Families of rows that turns and mirrors carry onto each other, the same ones carrying the whole set onto itself: the rest of each named row's family, in list order:
9 families of 4 rows:
Mub: [ 1.49  2.15  1.09 -2.56  0.41  0.08  0.27  0.33 -0.73 -0.31  0.11 -4.74
 -1.03  0.02  0.79  0.78 -1.09]
gunid: [ 1.67  1.77  1.07 -3.23 -1.61  0.42  0.23 -1.37  1.06  0.15 -0.30 -3.42
 -0.17 -0.57  0.19  0.91 -0.45]
puvi: [ 0.93  1.17  0.82 -2.03  0.81  1.60 -0.39 -1.42  1.57  0.06  0.20 -2.96
  1.05 -0.57 -0.90  0.13  0.27]
karek: [ 1.42  1.79  0.91 -2.96 -1.25  1.11 -0.25  0.15  0.14 -0.38  0.48 -3.27
 -0.72  0.87  0.29  1.00  0.24]
zepon: [ 0.78  0.42  2.21 -1.86 -0.06  0.23 -0.08 -1.62 -0.21 -0.34  0.27 -4.01
 -0.57  0.22  0.03  0.56  0.62]
Zali: [ 0.41  1.28  0.83 -1.53  1.88  0.57 -0.21 -0.22  1.23 -0.73  0.20 -3.29
  0.19 -0.29 -1.14  0.13 -1.01]
Voko: [ 2.26  1.36  0.39  0.57 -0.28  1.38 -0.30 -1.12 -1.51  1.44 -1.81 -0.67
  0.00 -1.00  1.50 -3.80 -0.05]
leb: [ 0.93  2.14  1.85 -1.98 -0.55 -0.11 -0.86  0.64 -0.23  0.93 -0.47 -4.54
 -1.43  0.74 -0.09  0.81 -0.87]
sete: [ 1.40  1.03  0.80  0.38 -0.15  0.24  0.27 -0.07 -1.47  0.64 -1.95 -0.40
 -0.08 -0.76  1.70 -4.08 -1.17]
Beve: [ 1.24  1.65 -1.00  0.68 -2.60  0.81 -0.83 -0.75 -2.29 -0.41 -1.21 -1.25
  1.31 -1.95  0.64 -1.82 -1.24]
vigu: [ 1.35  1.71 -1.27  0.88 -2.39 -0.20  0.10 -0.47 -2.39  0.60 -1.71 -0.42
  0.04 -1.57 -0.36 -1.22 -1.12]
fodok: [ 2.03  2.67  0.80  0.31 -1.34  1.02 -0.86 -1.15 -0.98  0.99 -1.68 -0.77
  1.32 -1.25  1.10 -3.84 -1.06]
mab: [ 1.56  1.26  1.34 -2.74 -1.34  0.20  0.03 -0.56 -0.10  0.24 -0.41 -4.08
 -1.84  0.07  0.26  0.98  0.04]
luso: [ 1.05  1.94 -1.24  1.02 -1.74 -0.26  0.41  0.35 -2.47  0.35 -0.35 -0.32
  0.68 -1.54  0.41 -1.55 -1.62]
fadi: [ 1.32  1.98  1.86 -2.14  1.44  1.15  0.78  0.23  1.33 -0.21  0.26 -2.45
  0.49 -0.90 -0.82  0.25 -0.44]
Fipog: [ 0.82  1.22  1.55 -1.22  1.96  0.85 -0.03 -0.60  1.12  0.49 -0.13 -3.10
 -0.12 -0.67 -1.73  0.23  0.06]
Vazus: [ 2.55  2.28  1.06  0.56 -0.84  1.24 -0.63 -0.97 -1.26  1.25 -1.83 -1.32
  0.27 -0.78  1.41 -4.14 -0.81]
rel: [ 2.05  1.49 -0.02  1.43 -0.97  1.20 -0.56 -1.08 -0.97  0.23 -0.79 -0.99
  0.95 -0.82  2.35 -3.20 -1.47]
Sego: [ 1.41  2.05  1.76 -2.49 -1.24  0.10 -0.73 -0.24 -0.11  0.79 -0.63 -4.26
 -1.27  0.58  0.84  1.05 -0.38]
Zuta: [ 1.59  1.95 -0.68  0.51 -1.06  2.15  0.88 -0.54 -2.37  1.01 -2.34 -0.98
 -0.64 -1.34  1.39 -2.60 -0.92]
zub: [ 1.03  0.93  0.61  0.80  0.08  0.60 -0.62 -0.31 -1.44  2.44 -2.02 -0.97
 -0.19 -2.32  1.26 -3.02 -1.39]
Zufe: [ 1.22  1.17 -1.15  1.14 -2.01 -0.18 -1.76 -0.09 -2.27  2.00 -1.73 -1.33
 -0.49 -0.78  0.80 -1.21 -1.23]
goko: [ 0.01  2.43  1.28 -2.00  1.88  0.47 -0.06  0.27  0.07  0.41  0.42 -3.78
 -0.13  0.42 -1.13 -0.30 -0.70]
fola: [ 1.31  1.72  1.12 -3.15 -0.77  0.13 -0.18 -0.38  0.69 -0.35 -0.22 -4.09
 -1.45  0.67  0.79  0.15 -1.00]
situd: [ 2.06  2.05  0.28  0.49 -0.68  0.91 -0.21 -0.29 -1.66  1.33 -0.56 -0.60
  0.18 -0.25  2.16 -3.87 -0.60]
bizig: [ 1.89  1.63  0.25  1.44  0.35  0.48 -0.63 -0.05 -2.21  1.44 -1.36 -1.12
 -1.12 -0.21  0.92 -3.54 -0.52]
gak: [-0.11  1.24  1.63 -1.13  2.04  1.03 -0.28 -0.10  0.49  0.32 -0.16 -3.37
  0.48 -1.26 -1.10  0.47 -0.43]
lik: [ 0.81  1.67 -1.15  1.10 -2.39  0.41 -0.31 -0.25 -2.66 -0.16 -1.29 -1.23
  0.59 -1.82 -0.53 -1.53 -1.45]
Zor: [ 0.98  1.57 -0.62  1.03 -1.36 -0.57  0.42  0.43 -3.08  0.71 -1.40 -1.00
 -1.42 -1.51  0.20 -1.90 -1.52]
kav: [ 1.81  2.83 -1.26  1.33 -1.12  1.36  0.25 -0.40 -1.99  1.28 -2.30 -0.52
 -0.05 -0.44 -0.03 -1.89 -1.10]
gizin: [ 1.86  2.30  2.11 -2.19  0.79  0.94 -0.27 -0.84  1.13  0.18  0.00 -3.73
 -0.11 -2.09 -1.23 -0.91  0.00]
gavu: [ 1.01  1.40  2.59 -1.52  0.37 -0.75  0.34 -1.49  0.58  0.10 -0.07 -3.31
 -0.08 -0.12 -1.24  0.73 -0.18]
nit: [ 1.57  1.88  0.47 -2.34 -1.43  0.75 -1.35 -0.69 -0.13 -0.44  0.39 -4.41
 -0.69 -0.75 -1.15  0.51  0.48]
Furi: [ 1.33  1.14 -1.25  1.18 -1.73 -0.76 -0.45  0.31 -2.31 -0.10 -1.65 -0.55
  0.09 -0.04  0.32 -1.75 -1.31]
lumu: [ 0.29  2.19 -0.57  0.78 -2.70  0.23 -0.08 -0.69 -1.34  0.35 -0.75 -0.36
  0.81 -0.97  0.63 -2.41 -2.16]
Duku: [ 0.23  1.12  2.02 -1.09  1.97  0.96 -0.25  0.67  0.00  0.36 -0.18 -4.31
 -0.44 -1.02 -0.46  0.24 -0.76]

Same family as sete: karek, fadi, Furi
Same family as Sego: Vazus, gak, lik
Same family as Zufe: zub, gizin, nit
Same family as Duku: leb, Beve, fodok
Same family as kav: zepon, Zuta, gavu
Same family as rel: Mub, goko, lumu

